In the rows, 128 means zero.
The rows of R fall into 4 groups, and each row is roughly a mix of its group's hidden directions.
R (132 x 10):
[[157 131  87 129 103  93 110 137 103 175]
 [139 151 113 112  72 103 118 123  94 166]
 [134 152 111 149  88 183 153 115 146 149]
 [163 139 127 133 149 179 103 158 169 131]
 [146 105 123 134 146 103 155 135  60 111]
 [159 133 182 134 130 160 165 163 118 126]
 [ 97 173 117 113 158 155 162 102 135 101]
 [111  86 146 143 125 172  79 111 112 122]
 [103 137  68 148  93 142 147 127 126 162]
 [132 145  96 165 153 150 106  85 163 143]
 [124 130  64 128 124 124 144 179 138 106]
 [151 137 119 152 128 177 120 139 188 143]
 [161  94 128  90 125  88 149 128  91 106]
 [ 88 100 177 152 127 120 165 135 103 139]
 [137 143 101  95 191 154 132 125 145 106]
 [154 144 167 115 149 124 133 158  70 115]
 [117 150 142 139 128  97 178  76 115 146]
 [110  84 152 148 127 167  81 109 112 121]
 [159 127 114  86 165 165 119 122 159  98]
 [ 94 134 110 118  98  71 115  89 119 128]
 [143 135 159 114 176 159 131 161  87 123]
 [118 124 157 191  98  88 130 123 127 133]
 [102 117  83 134 124 126  76 119 171 118]
 [ 89 135 164 182 115 145 116  99 147 135]
 [153 132 107  94 179 150 130 131 159  91]
 [137 138  59 131 144 111 118 167 139 150]
 [ 91 112  90 123 105 100  87 105 158 115]
 [157 128 150  98 127  88 139 136  71 108]
 [114 157 141 130 120  93 185  89 114 142]
 [159 150 131  90 154 163 133 159 163 103]
 [150 141 122  94 175 175 123 114 154 108]
 [150 140  89 141 142 160  76 127 159 147]
 [112 101 158 153 127 184  86 122 127 141]
 [172 126  95  89 143  87 137 153 108 134]
 [159 111  70 117 127 125 119 146 170 156]
 [164 121 139 123 119  88 164 127  72 119]
 [139 107  75 125 140 115 123 180 157 110]
 [148 172  98 112 126  88 165 154 150 130]
 [146 136 123 106 128 171 112 182 166 110]
 [159  82 118 180 149 139 118 143 121 155]
 [155 144 113 113 140 156 169 151 168  90]
 [100  99 180 122 111 141 145 163  94 138]
 [132 157 129  94 152 165 174 151 149 104]
 [150 146  69 106 115 102 147 102 122 158]
 [106 147 141 110 148  96 107 127  63 117]
 [126 131  98 181  85 139 162 107 143 136]
 [153 127 150  97 110  88 174 112  94 133]
 [116  97 140 147 129 180  73 112 126 126]
 [114 116 141 133 115  82 139 130  66 100]
 [115 140 157 107 139  96 135 130  59 120]
 [ 81 160 169 130  80 142 132 141 120 133]
 [130 122  71 129 149 114 148 136 179 152]
 [ 68 112 147 160 114 158 120 114 139  99]
 [130 128 111  96 198 129 114 122 144  99]
 [146 155 100  98 164  86  98 109 110 145]
 [ 88 123 181 166 108 148 126 105 140 110]
 [160 164 187 135 112 137 144 158 114 124]
 [ 90 183 115 105 105 151 161 126 130 112]
 [146 122  62 108 145 111 127 160 155 113]
 [110 144 129 169 111 144 176 104  93 153]
 [167 167 104 137 149 139 122 101 179 129]
 [142 113 106  87 122 150 102 187 125 110]
 [117  88 168 125 122 123 131 167  82 152]
 [145 157 123 104 165 165 159 143 160  98]
 [130 103 150 142 169 127  92 168 118  88]
 [122  84 143 145 141 172  85 103 109 136]
 [ 97 115 128 140 113  86 107 130  76 164]
 [ 92  93 118 137  83  87 112 124 109 151]
 [111 121  94 119 153 103 121 177 172 108]
 [128 121  70 107 122 101 154 155 164 111]
 [149 152  90 134 167 158 138  94 163 145]
 [ 90 110 125 122 102  74 117 117  95  98]
 [131 125 107 114 153 163 153 101 167 174]
 [117 145  82 146 137 141 119  90 164 169]
 [ 99 127 175 105 139 146 116 136 169  86]
 [ 78 114 169 161 107 143 126 105 132  99]
 [128 126 172  94 130 125  98 169 110  88]
 [110  88 143 148 132 174  81 105 114 128]
 [180 132  87  99 151 124 110 127 113 164]
 [115 141  97 103 156 158 141 137 184 104]
 [ 99 116 101 156  76 110 168 124 111 142]
 [133 137  86 122  90 168 154 123  99 162]
 [150 107 128 131 109 140 176  68 134 142]
 [172  82 123 128 147 134 144  82 155 135]
 [ 94 142 139 173 116 119 121  74 121 159]
 [110 112 182 120 152 126 105 146 139  78]
 [172  83 133  95  96 113 135 104 143 107]
 [136 123 108 153  91 151 176  96  96 142]
 [167 138  84 112 173 141 113 144 153 107]
 [ 94 116  79 136 111  94  92 101 144 119]
 [134 106 163 148 134  76  77 126 116 128]
 [136 164 108 107 127  79 181 141 134 127]
 [109 112  76 135  88 136 144 106  99 160]
 [157 164 117 122 159 160 153 155 164 103]
 [164 104 101 128  98 129 136 105 155 181]
 [149 164 134  98 146 186 148 147 149 121]
 [116 153 182 128 137 141 170 133  89 146]
 [154  89 132 129  86 151 164  97 156 133]
 [172 153 111 106 177 154 109 148 141 114]
 [ 85 127  80 144 131 126  85 105 156 134]
 [169 138 101 120 147 161 128 117 175 164]
 [165 169 109 127 136 157 110 122 182 129]
 [162 109 113 154 168 115  85 144 105 156]
 [128 154 125 115 119  71 179 150 136 112]
 [139 107 152 119 128 165 108 188 151 106]
 [119 122 114 138  76 146 173 111  91 151]
 [ 92 143 135 167 136 186 149 146 144 136]
 [128 136  62 127 132 133 134 168 165 143]
 [158 136 165 110 141 111 146 151  69 114]
 [100 115 113 162  81 130 119  94 112 168]
 [135 125  62 128 160 110 131 161 155 128]
 [128 125 163 129  68 131 139  97 125 169]
 [ 73 106 149 163 123 157 124  94 128 106]
 [131 142  56 122 144 114 128 163 147 136]
 [103 137 118 108 105  67 104 103 100 119]
 [ 99 135 120 155 139  91 171  81 115 141]
 [163 119 106  92 132 143  97 183 138 114]
 [133 137 117  79 170 163 133 134 162 101]
 [128 130 181  78 152 140 146 146  98 126]
 [117 123  91 167 104 111 114 112  88 169]
 [133 147 117  92  99 133 157  73 153 149]
 [141 125 128 150 127  89 144  94  69 151]
 [160 144 116  83 147 159 127 165 159 107]
 [153 126 143 128 115  91 105 113  62 136]
 [150 156 123 111 147 175 158 145 168 104]
 [143 161  88 120 139 163 119 116 179 106]
 [115 141 118 140  90  65 117 106  98 115]
 [ 68 124 142 146  90 134 112 119 131  87]
 [144 146 130  91 147 178 171 131 145 103]
 [106 122 129 177  87  86 149 132 105 145]
 [135 139 130  82 186 149 126 139 151  98]
 [160 128 107 132 149 178 122 137 180 147]]
In each list below, one row fits none of the groups, and each other row fits one group, some only roughly. Which row is it?
    j_723: [114 152 165 138  92 161 133  93  97 156]
    j_266: [144 142 118  84 116 158 165 170 153 108]
    j_133: [155 153 126  86 165  81 149 121 119 147]
    j_23: [109 149 183 120 153 129 128  76 112 118]
    j_139: [158 105 158 129 170  94  88 112 109 143]
    j_675: [120 125 101 176 149 180 121 138 161 136]
    j_228: [157 122 154 120 163 128 162 141  70 124]
    j_616: [114 151 162 146 137 158 155  75 100 135]
    j_750: [ 97 138  94 146 179 146 123 159 163 129]
    j_956: [171 110 117 149 134 171 132 161 172 128]
    j_861: [152 117  91 157 125 134 141 109 134 192]
    j_598: [151 152 182  95 150 145 151 145  99 138]
    j_910: [ 85 123 122 157 146 100 139  89  85 142]
    j_8: [133 125 126 120 126 160  86 195 143 135]
 | j_133
    j_759: [172 120  97  99 131 109  99 161  98 152]
    j_117: [100 158  73 129 128 161 158 126 132 157]
    j_312: [168 100 141 131 131 104  75 107 106 156]
    j_689: [130 101 116 143  56 133 128 106 132 156]
    j_191: [143  95 107 110 172 121  96  94 151  97]
    j_411: [162  94 121 145 176  92 105 120 102 132]
    j_65: [144 148 101 105  97  89 180 126 147 138]
    j_555: [109 132 119 160 186 147 108 168 145 140]
    j_71: [127 177 162 164 123 139 160 121 100 155]
    j_289: [140 150  78 157 121 129  82 107 158 142]
    j_874: [105 132 100 147 156 112 167  70 129 123]
    j_770: [146 156  84 130 160 147 131  81 157 114]
    j_988: [122 104 144 101 134 100 173 111  74 126]
    j_869: [119 156 174 129 125 148 114  88  79 130]
    j_47: [106 128 145 164 173 159  99 160 111 107]
 | j_65
    j_455: [136  88  72 134 113 129 137 105 172 129]
    j_942: [101 132 149 129  67 154 142 126 127 171]
    j_517: [100 134 119 166 104 115  90 115 109 179]
    j_485: [119 144 179 132 149 152 132  78  95 117]
    j_210: [110 136 139 136 190 162 132 109 158  99]
    j_486: [ 97 113 185 134 146 161 112 154 101 136]
    j_924: [107 112 151 185 140  83 136  99 121 131]
    j_323: [105 115 160 112 149 120 153 145  63 118]
    j_536: [140 139 146 119 117  81 119 135  66 102]
    j_527: [110 155 179 131 151 139 135  87  90 119]
 | j_486
    j_671: [ 79 142 125 139 108  83 104 115  89 114]
    j_877: [158 139 114  75 135  97 163 144 100 145]
    j_511: [130 163 130  67 134  88 151 141 142 118]
    j_483: [200 136 143 132 130 126 144 152 100 107]
    j_802: [104 150 156 114 120  92  86 146  96  95]
    j_630: [102 160 159  87 161 146 113 113 137  92]
    j_506: [119 137 104 168  77 144 117 123 122 175]
    j_939: [127 115  90 171  78 118 143 109 108 153]
    j_946: [125 126 102 177  78 133 139 104 107 158]
    j_719: [103 155 126  83 130 143 145 121 145  70]
    j_226: [110 133 194 111 121 136 103 108 116  91]
 | j_511
